In the data rows, zero lies at 4.5, halfway between 4 and 5.
Here are some points, each followed by its number:
[4 4 5 2 5 4 5 7 6 6 5 5 7 2 4 4 7 4 6 2 6 7 6 1] 0
[3 5 5 5 4 4 6 7 4 2 3 4 5 6 6 4 6 6 7 5 7 2 3 5] 1
[2 4 3 6 4 5 3 1 7 2 5 1 7 4 3 8 4 6 2 2 7 4 3 7] 2
[5 5 5 4 6 4 2 7 4 5 4 3 5 5 3 5 3 2 6 3 5 6 5 2] 3
[2 5 4 6 3 5 7 6 6 8 1 6 4 4 7 6 5 6 5 5 2 3 3 8] 4
[7 4 3 5 5 5 5 3 1 5 6 3 5 5 5 3 4 3 3 3 6 6 7 4] 5
[6 5 4 3 6 5 6 4 4 3 6 7 3 7 2 7 6 6 2 5 5 2 3 5] 6
[3 6 4 6 4 5 6 7 6 7 4 3 6 6 5 5 5 5 2 2 5 2 7 4] 7
[3 4 6 4 5 4 5 3 6 2 6 2 7 8 3 5 8 6 7 7 2 7 6 7] 8
[3 4 4 4 6 5 4 3 5 6 4 5 6 3 7 2 4 5 3 3 7 4 6 3] 9
[2 5 5 4 4 5 4 2 2 4 6 4 4 3 7 6 2 7 2 7 2 2 5 4] 10
[8 4 4 5 5 5 3 2 6 2 4 4 2 4 3 5 3 4 6 4 6 7 3 4] 11
[3 3 6 4 4 5 3 6 2 2 4 6 5 4 3 5 8 5 6 4 3 5 4 2] 12
[4 4 5 3 7 4 2 3 1 4 6 2 6 5 4 3 3 2 6 4 4 2 5 3] 13
[4 5 6 3 5 4 5 7 3 8 5 8 4 1 5 1 7 3 7 8 5 6 2 2] 14
[6 4 7 3 6 5 4 7 5 5 7 3 7 7 4 3 7 5 6 2 3 4 6 5] 15
[2 5 4 6 4 6 3 6 6 5 3 7 5 3 2 6 3 6 2 2 7 3 3 6] 16
Which point above is nearest to each new point by angle, seen from the average point of the numbered points? Its number follows each.
[4 3 6 3 6 4 3 4 6 3 6 3 7 3 3 3 5 4 6 6 3 6 2 4] 8
[6 4 4 4 5 5 7 4 4 3 3 7 6 8 4 3 4 3 2 6 4 3 3 6] 6
[3 5 4 3 4 5 2 3 4 7 7 4 3 6 6 6 6 6 3 6 5 3 2 2] 10
[9 5 4 5 4 3 5 6 6 5 7 6 3 4 6 6 4 8 2 7 5 4 3 5] 6
[4 5 6 4 5 4 8 6 5 7 3 5 7 5 8 6 4 4 5 6 2 3 6 7] 4
[3 4 4 6 4 5 6 5 7 7 4 3 8 3 7 7 3 5 6 4 5 7 7 8] 4
[8 4 5 5 4 4 3 3 6 2 3 4 3 7 2 6 2 3 7 2 6 7 7 3] 11
